A single turn carries every row of the set below to another of its rows. Some are shown first; where does it send the rows asked next?
Dalu: -18 3 19 2 16 -9 11 -16 -9 1 -6 11 -2 16 -4 2 -10 -27 5 0 -5 18 -10 -6 -1 -4 0 27 13 -5 20 -8 16
darab: -7 -22 -11 0 -10 14 6 5 3 3 17 -21 -4 3 10 7 9 26 13 5 -14 -22 -28 10 13 -9 19 -6 -10 -21 -6 -1 -6
liseb: -13 12 17 -3 14 -4 4 -8 -16 5 -14 6 8 8 -6 3 -18 -28 1 0 -3 24 -11 -1 -14 -11 -5 17 18 0 11 -10 17
pofi: 5 15 27 0 12 -8 -17 16 8 -6 2 11 -8 -4 -4 0 -15 -16 -14 17 -6 19 22 -2 -13 18 -7 -10 12 -4 14 -6 14
tidet: -5 -25 -5 -3 -17 16 5 9 -1 -1 11 -26 -9 4 6 2 12 34 12 -3 -10 -18 -16 6 11 -8 21 5 -9 -19 -3 -3 -9
maz: -3 -25 -11 -9 -17 13 5 4 -6 -1 10 -21 -15 5 8 3 8 36 10 -3 -12 -17 -10 5 7 2 24 4 -7 -19 -1 -1 -9
kodiv: -2 18 16 5 11 4 -19 23 22 -3 4 8 14 -13 -5 14 -6 -18 -9 18 3 15 11 -1 -6 -1 -19 -13 -10 7 11 -14 9
Tum: -11 3 -1 -13 7 10 19 -15 11 4 -3 7 -1 -3 -13 11 -11 -27 -6 -2 -7 24 -12 -11 0 -9 -17 20 -23 5 21 -19 5
nik: 7 -17 -6 -13 -15 19 9 -4 6 2 14 -32 -5 -1 12 6 8 25 19 -3 -16 -27 2 6 6 6 14 -5 -11 -19 -10 11 6
faful: 0 14 14 2 11 -4 -15 19 18 -8 6 -1 18 -3 -2 18 2 -22 -8 9 -3 9 9 -7 3 -6 -27 -18 -14 11 2 -10 23
Koz: 0 -17 -17 -7 -24 12 0 -2 6 2 5 -25 -5 -10 9 -8 6 21 3 -2 -18 -31 -19 16 9 -12 15 -14 -14 -11 -4 4 -11
Keref: 4 -18 -4 -6 -9 11 2 -3 -2 3 17 -27 3 1 19 1 5 18 19 5 -14 -35 -12 10 10 -5 17 -12 3 -18 -15 11 7
gif: 4 -15 -10 -3 -27 15 -1 1 -1 -1 -4 -30 -6 -3 9 -5 7 25 6 -12 -18 -30 -11 14 7 -6 14 -7 -11 -6 -7 11 -5
somot: 6 8 10 24 27 6 -8 3 19 12 -8 22 16 -8 5 -10 0 -25 -3 -4 4 22 -10 9 -6 -8 6 11 -5 9 5 19 11
pizi: 8 15 18 -8 15 -7 -2 18 -3 -13 2 5 -13 8 1 -7 -11 -19 -15 11 -8 14 21 -2 -3 29 -11 -20 4 9 5 2 14
vavu: 23 -2 -11 -2 11 2 6 -10 22 -2 3 21 -6 -10 -5 -25 -8 -14 -15 -11 -2 32 10 6 -12 -1 -2 4 -10 11 14 12 -9
Podin: 2 -19 -10 -3 -22 11 -4 0 -7 -3 -6 -25 -9 -1 14 -7 10 22 8 -14 -20 -33 -9 14 5 0 18 -5 0 -9 -8 12 -4
rami: 9 10 23 -9 11 -16 -11 8 3 -12 3 3 -11 6 -1 3 -10 -19 -14 9 -14 14 25 -8 -5 19 -13 -15 7 -1 6 -1 27
nin: -5 11 0 -19 6 10 11 -8 0 7 -13 4 4 -8 -13 8 -20 -28 -8 -2 -6 30 -9 -6 -14 -11 -19 11 -10 6 12 -19 6
rulag: -15 14 -10 -4 1 9 25 -7 9 -1 -1 -3 0 -8 -10 11 -10 -29 -4 1 0 23 -13 -8 -8 -7 -26 12 -17 -1 22 -13 8
dolik: -20 12 9 8 11 -9 18 -10 -11 -4 -5 1 -7 9 -2 1 -10 -31 5 2 -2 18 -10 -5 -10 2 -9 20 20 -13 21 -3 19
mok: -1 -17 -10 -3 -20 2 -4 -6 -6 1 3 -22 -11 0 13 -12 3 22 6 -2 -19 -33 -14 19 6 -3 25 -11 4 -16 -3 10 -5
kon: 6 3 7 31 23 -8 -15 -1 17 3 -7 20 16 -9 3 -17 7 -16 -11 -8 10 12 -6 2 -1 -12 7 9 2 17 6 14 6
Furov: 11 -19 -10 -19 -15 16 9 -6 4 3 18 -29 -8 -6 13 -2 -1 20 10 4 -20 -28 -7 7 9 0 12 -15 -10 -17 -13 8 2
lofed: -2 20 14 6 16 3 -7 29 12 -9 5 0 18 3 0 6 2 -21 -7 12 5 9 4 1 7 1 -23 -21 -13 20 1 -5 11
ret: 1 -23 -9 -9 -14 9 10 -3 -4 2 17 -21 -21 6 8 1 1 29 6 5 -20 -18 -19 8 8 5 24 -6 -5 -25 -3 2 -5
Med: 7 1 3 25 22 -5 -5 0 16 -2 1 20 18 0 3 -22 5 -18 1 -9 9 21 -3 12 -5 -19 4 10 11 10 9 15 -1
Zof: 3 -19 -1 -7 -10 18 7 1 5 0 13 -32 -2 0 14 4 13 20 22 -3 -16 -31 -2 5 8 2 16 -3 -1 -22 -13 10 7
Fos: 20 5 4 2 20 9 1 -4 20 10 -9 23 -9 -15 0 -18 -11 -23 -17 -7 -8 32 2 3 -14 10 6 8 -13 4 8 18 6
kam: 22 -1 -2 5 13 -1 -3 -12 21 2 -6 20 -13 -18 -5 -23 -7 -13 -28 -11 -3 23 8 -4 -9 8 3 5 -13 15 10 12 -1

dolik goes to -> pizi
gif goes to -> tidet
faful goes to -> kon
Now these:
Fos goes to -> nin
Furov goes to -> Koz

